In the rows, zero is written as 128.
Each path below is one point turned by a fixed rotation once a step. After each direction that follows a path, write how fast that rotation turns it, in degrees per step (0 if it stays still).
Each turn is a multiple of 5 degrees from 10 to 175, or 0.
Each row of a path follows its step; steps can be skipped.

step 5: [128 130 124 133 130 130 124 119 137 124 126 122 125 122 131 126 142 128
 123 130 123 131 129 121 123 120 138 119 126 115 115 127 126 126 138 132
 131 123 133 131 124 127 127 127 122 127 123 128 131 133 131 119 132 135
 127 125 127 128 116 126 140 127 121 128 129 131 129 118]
step 8: [130 131 131 138 131 118 129 131 130 134 137 122 120 133 121 120 123 133
 123 131 128 132 122 119 123 114 131 127 121 124 130 137 131 128 127 139
 121 129 124 123 128 128 128 120 129 134 125 120 124 129 131 135 123 129
 127 123 124 117 124 124 125 125 136 128 124 122 129 119]
step 16: [127 130 126 132 132 133 130 134 130 137 133 121 118 126 124 118 132 130
 130 140 125 130 133 119 134 132 138 127 130 126 122 122 131 129 131 129
 125 135 137 124 127 127 130 139 123 128 129 125 128 120 121 116 126 138
 136 126 124 121 120 123 131 125 122 129 126 120 117 124]
step 17: [130 132 118 127 129 132 118 127 120 131 132 129 128 120 123 119 143 121
 133 128 115 121 126 120 132 123 123 130 119 123 133 127 124 126 128 141
 124 132 127 125 126 127 123 124 125 129 126 134 114 124 125 118 126 121
 127 125 127 129 126 123 127 131 130 132 135 129 133 129]
step 23: [126 123 128 134 134 126 132 132 127 130 134 125 119 121 142 125 133 134
 124 129 129 131 110 135 129 127 122 128 125 126 132 134 129 132 136 131
 129 128 126 129 132 133 139 137 129 132 130 125 139 125 120 120 132 124
 121 130 132 121 129 121 125 127 120 132 129 138 131 119]
step 24: [122 144 125 128 128 123 130 133 127 125 132 126 125 126 126 128 125 138
 122 135 122 126 119 128 122 116 131 130 124 133 134 122 127 126 131 127
 118 128 131 125 123 121 128 132 111 130 130 117 126 129 135 128 127 133
 114 128 130 121 121 122 124 123 127 136 132 126 129 130]
step 25: [127 130 124 119 131 132 126 126 127 127 130 124 122 134 120 122 144 127
 124 130 122 140 112 127 121 130 125 116 127 128 123 124 143 128 131 126
 127 133 130 123 126 117 128 131 130 122 123 125 130 124 125 128 131 120
 128 133 137 126 131 122 127 125 135 122 132 128 132 129]
step 28: [133 129 113 120 119 123 126 137 125 128 147 131 134 122 121 126 132 124
 126 120 128 126 131 120 130 128 128 133 124 126 132 123 134 129 133 133
 121 134 121 130 129 128 127 131 115 127 129 118 128 132 131 122 127 131
 125 125 132 120 128 122 131 136 124 125 130 132 126 119]
step 29: [129 125 127 133 126 122 124 129 119 142 130 129 128 140 127 118 133 129
 124 128 132 134 124 118 117 122 122 135 128 130 129 127 128 128 130 121
 118 136 119 129 120 116 127 130 127 122 127 130 126 126 133 126 125 123
 145 131 132 127 128 127 128 122 125 131 136 125 133 126]
step 31: [128 122 121 124 125 128 134 127 132 133 133 118 133 126 134 132 126 131
 131 137 138 127 129 122 119 121 121 131 128 129 130 135 122 119 133 132
 136 132 126 116 122 126 130 132 121 129 124 125 137 129 117 130 122 131
 134 134 132 129 133 119 125 136 127 143 125 123 131 129]
[130 127 129 129 130 128 129 130 126 127 127 129 131 127 127 129 126 127
 128 128 130 128 126 128 127 129 127 130 126 127 128 130 129 126 124 128
 127 126 127 127 125 130 128 128 128 127 128 127 130 129 128 128 125 129
 129 128 127 128 130 127 129 127 126 129 128 128 129 128]
35
[130 129 129 127 130 128 129 128 128 130 129 128 130 128 127 127 129 128
 129 127 124 129 127 129 126 127 132 129 127 128 127 127 126 128 128 129
 128 127 127 129 128 125 126 127 127 127 127 129 128 129 127 126 129 127
 130 130 127 129 129 130 129 127 129 126 131 128 130 129]
90
[130 130 128 129 127 127 126 128 130 128 126 128 128 129 128 128 130 127
 128 129 129 129 129 126 127 130 128 128 130 128 127 126 127 128 128 130
 131 127 130 125 127 129 127 129 127 126 128 128 132 128 128 128 130 126
 127 128 127 128 129 128 126 127 128 128 127 126 129 129]
70
[130 128 130 129 131 129 125 129 130 129 127 127 128 128 128 128 127 129
 129 129 127 125 129 129 131 127 127 129 128 126 129 130 129 129 127 129
 129 129 130 127 128 128 129 126 129 128 126 127 126 129 128 128 131 129
 129 126 128 129 125 128 128 126 129 126 129 127 127 128]
10
[129 128 127 129 126 127 128 128 129 130 127 130 127 128 129 131 128 131
 128 127 126 130 127 127 129 131 124 128 128 129 127 130 128 126 128 126
 128 128 128 130 128 127 129 128 130 126 129 127 127 127 129 129 128 125
 130 129 125 129 129 129 129 128 130 127 129 129 129 128]
95
[128 129 127 129 130 127 130 129 130 127 127 129 127 126 129 127 128 127
 127 127 126 128 128 127 129 126 128 129 128 128 126 129 126 127 130 128
 129 128 128 129 127 132 131 131 127 128 126 128 127 126 128 126 128 129
 128 130 127 128 130 129 127 128 130 130 127 127 125 128]
100

step 0: [125 122 127 136 124 122 137 127 125 127 126 125 122 118 129 135 129 125
 122 122 128 125 125 134 121 126 127 122 127 128 126 130 129 140 129 141
 125 121 118 129 130 130 119 125 124 117 135 136 131 127 123 115 129 121
 134 124 127 121 126 139 123 131 123 123 136 131 125 127]
step 2: [128 128 120 131 124 134 124 133 134 122 139 122 134 122 124 135 130 137
 132 130 127 121 124 126 137 133 133 126 127 125 136 139 132 118 121 130
 130 120 131 119 122 123 129 127 131 135 125 127 125 118 124 121 119 127
 126 135 124 125 129 131 123 139 129 131 120 131 135 126]
step 6: [122 129 122 132 122 125 126 128 119 128 127 120 136 129 128 128 123 132
 124 121 137 133 131 127 133 118 126 124 116 132 122 126 133 125 123 128
 137 126 126 131 121 133 126 127 134 130 133 134 132 123 128 122 134 145
 114 120 132 130 119 125 125 132 133 132 121 130 132 125]
step 10: [136 124 121 132 121 138 123 122 124 125 130 130 124 124 125 138 130 127
 128 130 122 130 134 126 135 116 127 132 132 119 129 134 124 138 124 130
 136 124 136 131 127 134 136 129 126 131 139 127 133 127 128 127 123 134
 133 128 140 132 125 123 126 140 125 132 139 124 123 123]
step 14: [127 127 116 139 137 133 135 127 125 124 135 123 127 140 125 123 128 130
 130 129 128 136 128 132 126 126 122 118 132 127 133 124 126 129 132 133
 136 121 133 125 126 128 126 138 120 120 132 125 118 124 128 126 142 138
 136 126 127 123 126 128 136 134 131 129 133 131 130 131]
step 16: [123 123 127 125 121 134 129 135 133 128 128 129 119 133 129 131 130 130
 121 122 131 123 133 129 133 134 126 128 123 131 126 130 135 134 124 126
 122 123 127 123 127 120 130 135 120 119 125 140 126 140 135 127 124 127
 123 123 130 129 125 139 122 136 120 134 122 113 130 120]
step 17: [124 137 135 126 128 119 133 130 132 124 122 130 132 122 129 127 131 125
 129 135 128 128 119 133 125 130 131 122 129 120 125 136 127 122 128 129
 130 128 121 123 128 124 120 138 138 129 122 122 118 129 129 126 138 120
 131 119 127 123 117 128 119 137 124 133 116 133 122 130]
step 18: [135 137 128 131 123 136 121 129 127 119 126 124 125 124 131 124 131 139
 124 124 123 136 122 133 132 130 135 126 123 123 127 129 135 129 125 135
 127 125 126 131 127 121 127 118 131 134 131 135 120 132 126 119 125 127
 138 126 138 121 130 129 132 133 138 118 136 134 130 139]
step 22: [128 125 126 128 119 134 132 126 121 127 129 137 137 137 132 125 128 139
 128 131 126 139 118 124 122 128 120 132 122 135 131 131 125 129 145 137
 128 130 119 133 123 130 131 136 133 130 130 132 125 132 128 131 133 127
 126 117 139 129 125 128 123 125 129 124 128 132 129 122]
step 23: [138 128 121 131 137 125 134 136 128 117 139 125 133 117 119 130 136 124
 131 133 129 133 121 130 132 116 124 120 126 135 133 118 127 125 124 132
 132 127 126 120 128 134 127 125 133 134 135 133 127 122 129 138 131 128
 125 129 133 122 135 131 129 134 131 129 134 130 127 128]
[128 129 130 129 126 127 129 128 128 128 128 128 129 130 129 128 128 128
 131 128 129 128 127 125 128 128 130 127 128 127 127 128 129 128 126 126
 128 129 126 125 129 125 130 129 125 128 128 128 128 131 129 127 127 125
 127 128 128 129 129 127 127 127 128 128 127 131 129 125]
80
[130 131 128 129 129 129 127 127 128 129 126 127 130 126 129 130 128 127
 126 128 129 127 128 127 129 127 129 129 129 128 127 129 127 129 130 128
 130 131 129 129 124 127 129 128 128 128 126 125 129 127 128 128 130 127
 125 125 128 128 127 128 128 128 127 129 128 129 129 128]
160
[130 129 130 127 129 130 131 129 127 126 129 129 128 128 126 128 130 131
 126 128 129 129 127 127 129 131 129 127 129 128 129 127 125 125 127 129
 129 128 128 127 127 128 129 127 128 127 127 126 129 128 130 127 127 128
 128 128 128 127 129 128 129 127 131 130 128 129 128 131]
70
[126 128 126 127 129 129 128 128 128 128 126 128 126 132 128 130 128 125
 125 125 131 129 127 129 127 127 129 128 128 129 127 127 129 126 127 127
 128 128 127 128 127 128 127 129 126 129 128 130 129 130 126 127 128 127
 126 129 129 128 129 127 128 129 129 129 129 128 128 130]
140
